In the rows, zero is written as 128.
Each path below is one point turned by a fixed rotation once a step. After each direction that follows a path, write how fast that rotation turns it, in degrees each step (0 if it stays still).
Each turn is a multiple of 5 degrees from 10 to 175, or 0.
Each row of a path follows its step; steps can be skipped.

step 0: [126 119 128 132 120 125 137 128 143 127 120 135 129 131 122 118 117 123
 133 114 127 130 133 127 136 132 133 121 139 130 127 122 132 127 130 126
 131 129 145 124 128 121 126 116 128 130 125 114 132 127 116 133 127 122
 112 129 135 128 133 117 129 127]
step 1: [130 131 116 136 120 131 133 124 133 128 135 128 118 131 119 121 127 139
 128 115 130 128 134 121 140 126 132 140 137 128 115 132 116 138 133 137
 127 132 128 131 123 129 118 131 130 120 128 121 122 123 124 135 119 132
 116 115 128 132 129 124 120 134]
step 2: [127 131 117 140 129 118 128 121 130 126 132 129 128 120 114 134 102 129
 137 121 135 127 132 128 140 130 126 133 133 131 128 136 124 124 124 133
 115 136 115 129 124 120 130 129 126 129 136 132 124 136 122 129 130 136
 132 130 130 129 137 130 135 136]
step 3: [129 125 130 131 127 117 129 116 136 115 129 130 134 134 126 129 118 131
 125 121 130 119 123 117 121 120 126 122 130 137 132 142 124 120 121 118
 126 128 121 117 124 123 125 142 132 126 134 128 116 119 128 125 123 125
 118 121 119 127 127 135 142 130]
step 4: [122 121 117 136 129 137 125 118 125 129 132 136 135 135 127 132 124 118
 134 123 127 119 133 127 122 112 128 121 131 132 133 128 124 123 137 115
 134 128 125 118 121 118 119 131 140 126 133 130 133 129 129 132 130 116
 118 135 144 131 125 130 125 135]
step 5: [133 134 127 135 128 133 139 118 136 129 134 130 126 146 135 126 123 127
 133 123 135 127 132 124 139 116 128 132 120 140 127 131 129 124 136 135
 127 125 134 127 120 140 127 126 123 125 121 122 144 118 127 123 124 120
 120 140 134 125 124 132 131 140]
step 7: [127 128 129 138 133 117 127 116 140 118 126 128 137 131 128 131 140 123
 125 116 126 123 132 126 144 136 130 131 141 145 124 132 121 128 126 130
 131 129 138 131 132 120 126 123 127 124 128 124 125 135 120 133 133 134
 120 123 124 124 134 116 137 134]
step 8: [130 118 116 138 135 127 133 123 127 119 149 126 125 125 119 128 121 130
 131 125 122 130 133 133 128 125 130 127 148 125 128 130 115 134 123 129
 125 130 129 128 116 125 128 133 138 123 125 117 134 129 126 137 129 128
 113 126 120 126 134 122 134 123]
step 9: [129 129 113 140 123 127 117 123 130 123 126 128 112 132 128 131 116 121
 135 129 125 123 133 124 123 127 132 133 127 132 124 140 119 127 130 125
 118 134 120 124 122 119 136 131 128 116 121 123 136 134 120 115 120 124
 123 127 118 133 130 130 132 141]
step 10: [121 120 125 129 134 125 138 130 128 121 123 135 130 138 134 131 110 127
 127 129 142 125 132 129 126 116 128 124 126 129 132 134 128 121 130 128
 125 136 120 127 135 115 126 129 137 129 128 116 125 125 124 131 123 136
 121 130 124 131 108 134 137 141]
Directions:
[130 127 129 129 129 127 130 128 129 128 127 127 126 130 130 128 127 127
 128 127 128 126 131 126 125 130 125 129 126 126 128 125 129 129 130 127
 130 130 129 131 128 127 129 129 128 132 125 128 128 129 129 127 126 127
 126 129 132 128 125 128 128 129] => 65
[128 126 128 126 129 126 130 129 132 129 129 128 129 130 129 127 126 130
 126 131 128 129 127 128 129 129 128 129 126 130 128 130 129 129 125 129
 127 128 129 127 128 130 125 130 129 125 125 126 125 128 130 128 128 129
 126 130 127 123 125 128 127 126] => 155

step 0: [123 126 129 131 126 127 133 122 125 134 139 137 134 123 136 122 124 126
 126 121 132 122 131 130 122 117 128 136 130 111 139 125 127 118 131 129
 132 134 130 122 121 130 132 135 128 118 117 127 135 133 119 132 129 118
 128 121 132 123 134 131 134 124]
step 1: [133 131 120 124 124 129 127 129 128 130 138 131 132 125 134 127 114 124
 125 134 125 112 127 128 126 122 127 121 118 131 131 127 130 132 131 127
 118 136 138 124 138 130 127 129 134 119 117 133 135 130 125 123 126 117
 127 128 115 120 129 131 126 113]
step 3: [127 127 123 121 120 125 126 120 136 122 135 130 128 124 134 135 124 125
 132 136 118 111 133 126 141 126 124 141 123 125 137 139 124 128 124 128
 134 124 129 133 128 131 134 127 127 117 129 125 133 136 118 134 120 126
 127 122 133 131 124 127 127 127]
step 4: [134 123 118 133 129 133 128 123 130 126 130 136 137 126 136 128 125 125
 135 125 129 117 130 113 121 117 129 133 128 122 132 127 127 130 134 132
 127 118 123 116 123 124 135 132 120 123 126 122 138 130 126 134 117 120
 129 124 113 133 126 124 131 130]
step 5: [128 129 124 130 125 134 122 128 127 129 124 125 131 117 140 125 116 137
 127 123 125 121 132 130 119 137 124 129 132 132 132 133 128 127 130 128
 132 127 118 122 136 126 136 133 140 124 110 124 140 133 119 134 127 118
 127 125 125 124 126 134 122 122]
step 6: [134 132 128 127 122 138 129 117 131 125 131 122 119 120 127 134 121 129
 115 132 122 122 127 119 126 118 133 127 130 139 129 132 117 125 127 132
 126 126 132 118 131 131 131 133 132 125 116 127 127 126 127 125 125 116
 128 115 129 138 130 136 135 121]
step 7: [127 127 131 126 117 127 131 125 132 135 130 117 125 123 137 136 125 132
 131 130 136 113 128 131 136 115 130 132 138 126 131 135 125 125 125 133
 133 120 133 132 132 127 135 129 130 133 127 126 138 133 120 134 125 133
 129 128 115 139 128 131 136 115]
step 8: [135 128 122 128 125 126 124 124 120 124 134 128 129 122 140 135 145 128
 121 125 125 119 126 130 126 118 123 138 127 125 124 132 130 138 127 131
 123 133 124 131 114 129 133 139 133 119 122 121 137 130 119 127 122 126
 125 123 120 134 127 130 130 123]
step 9: [134 121 126 137 125 129 120 127 132 122 144 136 134 119 129 136 122 134
 139 136 129 134 126 125 116 128 126 135 127 125 126 133 127 129 126 127
 125 129 133 124 131 128 126 136 132 131 117 126 142 133 116 129 129 123
 129 124 123 128 129 132 137 120]
step 10: [139 119 133 121 123 135 129 121 127 126 142 125 131 114 135 118 123 122
 124 130 126 132 122 132 126 117 128 129 130 129 131 128 126 126 130 130
 129 131 125 123 137 120 130 123 135 113 119 127 132 131 126 135 136 126
 131 122 128 134 118 132 133 119]
Directions:
[127 130 126 126 128 124 127 129 129 127 131 126 128 129 127 129 129 128
 128 128 129 130 127 123 125 128 131 127 128 127 128 128 128 124 128 128
 125 127 125 125 127 129 126 128 126 128 129 128 128 127 129 126 124 127
 128 128 127 130 129 128 129 126] => 155
[130 129 129 130 130 129 126 128 129 128 129 130 130 130 128 125 128 129
 131 126 129 129 126 125 127 129 125 129 127 124 126 127 129 128 127 128
 129 126 127 125 125 131 130 130 131 126 127 127 129 129 126 128 127 129
 127 130 130 126 127 129 129 129] => 80

step 0: [133 124 128 128 135 123 124 126 130 118 132 134 123 132 130 142 127 133
 129 125 116 133 135 133 126 125 123 140 118 127 130 136 132 123 113 133
 121 140 117 122 127 137 124 124 132 130 133 135 134 126 131 140 111 122
 125 127 117 136 131 126 133 125]
step 1: [140 116 121 138 136 128 127 124 129 126 120 126 121 135 134 130 132 142
 134 121 119 132 121 128 133 132 117 134 118 126 123 127 127 139 115 134
 121 129 137 114 129 129 121 126 125 132 129 122 131 120 125 127 121 123
 137 130 118 124 138 124 134 134]
step 2: [124 122 123 125 134 124 119 135 131 128 130 128 138 127 121 128 118 135
 129 126 128 133 125 127 131 127 127 145 109 124 129 135 124 135 124 129
 125 141 130 117 127 129 119 125 125 130 141 134 127 116 125 121 123 134
 130 122 120 141 136 122 134 131]
step 3: [125 114 120 141 124 121 127 135 138 128 118 130 131 138 136 124 123 134
 116 130 122 136 123 126 132 122 120 130 111 121 135 119 129 138 128 126
 126 139 123 121 123 134 120 128 124 129 129 118 135 128 124 130 117 126
 129 125 130 133 130 122 121 130]
step 5: [120 129 117 133 131 121 117 129 119 130 124 133 132 135 136 118 130 127
 120 126 122 136 124 135 128 121 124 128 117 128 123 126 124 147 118 140
 125 128 122 126 129 132 123 132 137 122 134 129 129 130 114 127 125 116
 126 118 120 129 130 125 118 125]
step 6: [123 131 131 132 125 126 122 135 129 125 116 127 125 128 123 121 119 126
 128 139 130 138 131 129 130 133 124 140 121 128 124 134 126 142 130 141
 132 126 127 117 129 127 125 122 119 131 129 119 123 127 109 141 136 119
 127 127 119 130 132 117 125 119]
step 7: [127 128 124 129 131 124 123 133 118 134 124 134 133 121 128 128 121 135
 125 136 120 147 122 139 120 139 131 128 121 124 128 127 131 140 126 124
 126 136 122 129 127 126 135 134 135 136 132 127 124 131 117 149 122 120
 118 129 122 137 129 123 123 131]
step 8: [131 121 136 128 127 128 127 135 126 126 130 123 115 133 123 127 122 126
 132 136 118 139 129 125 119 142 122 127 124 130 130 118 124 129 123 134
 118 130 124 114 127 121 130 124 135 130 121 127 129 121 118 135 119 111
 121 117 118 125 129 118 122 123]
step 9: [135 130 121 126 140 121 121 134 122 136 124 122 123 134 126 128 121 131
 125 130 109 142 120 128 123 129 139 136 126 123 129 129 128 125 114 136
 129 129 132 123 127 129 135 124 133 130 129 125 117 119 125 135 126 130
 116 126 110 123 136 127 130 126]
step 10: [125 115 128 132 137 126 119 129 120 125 124 119 127 130 132 129 123 129
 125 126 128 141 134 125 128 136 116 136 126 133 130 129 118 132 123 119
 125 133 134 125 120 134 126 125 132 132 130 119 119 110 137 133 124 123
 120 127 112 128 127 115 118 123]
Directions:
[129 125 128 130 128 130 128 124 129 128 129 130 126 127 130 130 127 126
 131 127 130 129 128 129 125 130 127 128 129 127 131 128 128 128 128 130
 124 130 126 130 128 128 130 130 129 129 128 127 129 131 129 128 126 127
 126 131 131 127 129 128 129 128] => 100
[126 129 126 132 126 129 127 131 128 128 129 130 128 128 129 129 130 128
 128 127 128 128 127 127 129 127 128 130 127 129 129 129 128 128 127 131
 127 129 130 128 130 125 122 129 128 129 129 126 129 130 129 126 131 130
 127 126 133 130 127 128 126 130] => 35
